(in the rows, 128 means zero)
A single turn carries every row of the set below to another of its rows. Some are shown first; where does it send the rows asked next?
q501: [109 152 104 115 132 123  74 112 136 115 132 126 123 124 135 150 134 121
 128  94 149 121 156 136  99 104 146 152 165 121 127 142 120 121 131 153
 113  89 126 114 170 155 122 125 168 134 121]
q296: [124 122  99 110 118 146  92 118 105 109 115 119 101 144 138 160 118 122
 143 105 141 113 161 133  68  87 172 140 155 148 113 153 124 123 136 160
  95  79 132 124 172 150 130 119 141 146 136]
q69: [103 132 109  99 130 137 148 120 126 105 149 119 135 130 123 129 102  75
 134 132 162  79 147 136  90 116 150 164 151 137 125 133 103 110 136 162
 100  77 139 125 142 118 110 108 142 111 127]
q615: [125 139 114 146 129 140 177 159 125 107 152 122 113 129 117 132 132  97
 131 106 142 153 140 130  89 126 148 133 143 134 124 137 153 155 134 156
  75  85 128 119 141 161 121 129 145 108 127]
q821: [125 136 110  94 140 130  89 134 121 105 119 132 137 136 121 141 109 110
 133  70 164 105 162 128  88 180 152 151 148 124 124 140 159 159 127 152
  70  87 137 128 151  91 161 127 164 126 118]
q572: [139 148 128  92 138 135 133 150 109  92  79 122 116 123 127 119 107  94
 102  86 156 153 148 156 126 154 140 142 142 136 122 121 140 153 147 155
 119  81 128 116 137 106 143 129 133 101 134]
q701: [121 144 112 100 143 129  81 136 126  98 123 138 137 133 125 138 114 104
 132  68 159 110 154 130  91 178 140 152 143 123 122 131 153 161 131 152
  75  91 136 125 153  90 163 123 167 125 118]
q873: [105 131 108 101 127 144 149 119 123 101 149 121 130 136 126 131 102  71
 136 135 159  82 147 135  89 112 152 163 150 139 121 133 100 111 140 162
  99  80 140 129 146 116 113 106 138 113 135]
q522: [141 128 130  67 127 134 141 102 112  99 142 115 117 134 136 167 149 110
 145 123 163 140 139 146 106 141 164 126 141 143 128 173 114 138 142 154
  82  79 134 128 180 122 178 124 145 146 137]
q157: [102 135 110 106 131 141 140 121 126 103 155 120 129 133 124 128 108  66
 133 132 155  84 138 133  88 109 141 162 146 139 124 125  96 113 141 159
 106  82 139 127 146 117 114 101 141 112 132]
q750: [135 140 133  79 134 130 123 103 123  94 152 124 119 129 131 165 160 102
 141 117 161 145 127 146 118 143 144 126 138 137 130 165 105 142 145 147
  94  89 130 124 186 121 177 122 155 141 135]
q8: [132 127 109  93 135 134 102 137 111 102 110 130 130 140 122 142 104 111
 134  73 162 103 166 128  78 175 160 149 147 130 118 144 160 157 130 158
  63  84 140 131 150  89 163 125 156 130 122]
q746: [123 140 113 145 125 139 174 162 126 107 154 124 114 127 120 130 133  94
 131 106 141 153 137 130  93 123 142 131 141 132 127 137 153 158 133 154
  76  88 129 115 143 160 119 127 147 104 125]
q785: [ 98 138 110 103 131 136 145 121 130 106 153 123 137 129 123 128 108  74
 130 131 161  80 148 137  94 117 145 166 152 133 128 131 100 110 135 158
 104  80 139 128 142 120 109 109 147 113 127]
q131: [123 139 114 146 127 140 174 161 128 106 152 121 111 124 118 129 132  94
 130 106 144 152 138 131  92 126 143 134 142 129 126 136 153 157 135 157
  78  89 129 118 141 163 119 128 149 108 125]
q324: [143 141 129  89 135 135 138 151 105  96  79 118 116 127 126 119 104  98
 104  88 163 151 153 153 121 154 148 143 141 133 123 127 147 153 142 155
 113  79 130 120 132 109 143 131 128 105 134]
q166: [123 137 113 144 126 139 181 159 124 108 150 122 114 126 119 132 129  98
 132 107 141 147 139 130  91 124 148 135 143 131 123 137 151 158 132 152
  74  85 129 118 138 163 120 131 145 110 125]
q139: [109 144 105 124 129 133  64 116 127 104 132 128 111 126 133 152 135 105
 134  96 136 128 146 134  89  95 138 143 153 134 118 135 112 127 140 152
 115  89 126 117 179 148 131 119 164 138 128]
q911: [145 141 129  92 134 142 135 150 100  88  80 124 112 130 126 122 106  90
 107  88 153 156 147 154 120 152 146 140 134 139 120 125 143 155 153 155
 115  80 129 119 136 106 145 127 127 105 138]
q921: [129 129 111 101 136 145  84 140 110  94 119 137 119 143 123 142 110  96
 140  76 149 112 148 127  75 165 147 142 134 141 111 132 148 164 141 153
  70  89 140 128 160  83 172 117 154 130 130]
q185: [104 130 108 104 128 145 145 122 124 100 152 122 128 134 123 130 103  68
 135 135 156  82 142 134  87 110 148 159 145 141 121 128  98 113 140 159
 103  80 138 131 147 117 112 102 137 115 134]
q567: [100 140 110 107 132 138 139 121 130 102 154 122 133 129 126 128 111  70
 131 132 156  85 143 134  94 114 140 162 150 135 124 127  98 112 138 158
 105  83 139 126 145 118 109 104 144 109 128]
q499: [124 140 113 106 143 136  77 139 119  94 122 140 127 136 121 140 115  94
 135  72 152 113 147 130  88 172 135 142 139 133 117 126 147 164 138 151
  76  94 140 128 159  83 168 117 161 127 124]
q998: [144 140 127  87 135 140 140 150 101  89  76 118 114 128 125 122 104  95
 104  89 157 151 150 152 120 152 149 141 134 138 117 129 144 157 146 156
 112  77 131 118 133 107 144 130 127 107 136]
q859: [133 122 109  97 134 139  96 139 105  98 111 132 122 148 124 142 103 103
 139  74 155 105 157 127  72 170 158 143 137 139 113 139 157 164 136 155
  65  84 142 131 157  86 169 119 148 132 127]
q394: [140 131 131  73 129 135 130 104 114  95 150 121 114 134 134 165 153 104
 145 123 157 143 132 146 109 140 151 126 138 143 124 167 110 141 147 151
  87  86 133 126 184 121 181 121 145 145 140]
q363: [135 142 132  70 133 121 135  98 128 105 153 117 130 126 134 164 151 116
 138 117 171 141 145 148 121 152 153 135 148 129 137 173 113 135 131 149
  86  85 130 122 174 127 170 130 158 140 128]
q718: [143 145 131  87 137 137 136 150 106  95  82 121 117 123 125 120 103  98
 103  85 160 153 152 155 127 155 144 144 141 132 122 130 148 152 143 155
 114  80 128 120 130 110 144 130 136 104 132]
q77: [119 132 102 121 123 146  75 117 114 100 126 125 100 140 136 155 129 110
 139 105 131 124 146 131  75  87 153 135 149 146 112 140 115 127 145 154
 107  85 136 120 181 147 132 115 148 144 135]
q914: [143 144 129  93 140 140 130 151 105  89  83 125 113 125 127 118 111  90
 103  87 152 155 144 153 124 154 140 142 136 137 122 122 142 154 149 155
 117  80 132 117 136 105 147 129 130 104 136]
q557: [124 141 112 146 127 141 175 158 126 107 151 122 111 129 119 128 132  94
 133 108 140 152 135 132  92 125 146 132 142 133 125 137 151 155 133 155
  78  89 129 118 142 161 124 127 146 108 128]
q373: [114 142 103 105 126 124  89 111 129 121 124 121 129 127 137 154 120 134
 129  99 158 115 170 135  93 107 163 156 171 122 128 153 128 118 121 155
 101  84 126 120 161 158 116 130 164 134 116]
q881: [129 146 135  75 135 123 126 101 130  99 155 120 127 126 133 165 159 109
 138 115 164 143 135 148 123 150 146 136 145 129 135 165 108 138 136 148
  95  91 132 121 179 124 174 127 161 137 132]
q262: [121 142 115 144 129 139 175 158 127 107 153 125 114 124 118 131 132  97
 130 104 143 151 138 129  93 127 147 135 144 133 126 137 154 157 133 152
  75  89 130 118 143 163 122 128 146 107 124]
q576: [140 131 130  66 127 128 142  99 119 103 144 114 123 133 137 165 147 118
 141 119 173 138 146 146 113 148 167 135 147 133 134 180 118 133 135 151
  81  82 132 125 173 126 173 130 148 143 131]
q901: [121 126  97 104 120 138 101 111 114 117 117 116 114 138 136 158 114 135
 134 105 154 112 171 132  79  99 176 150 164 137 122 159 133 118 124 161
  91  76 130 123 166 156 122 128 148 145 122]

q373 turns into q901
q157 turns into q567
q8 turns into q859
Now find these:
q522 turns into q394

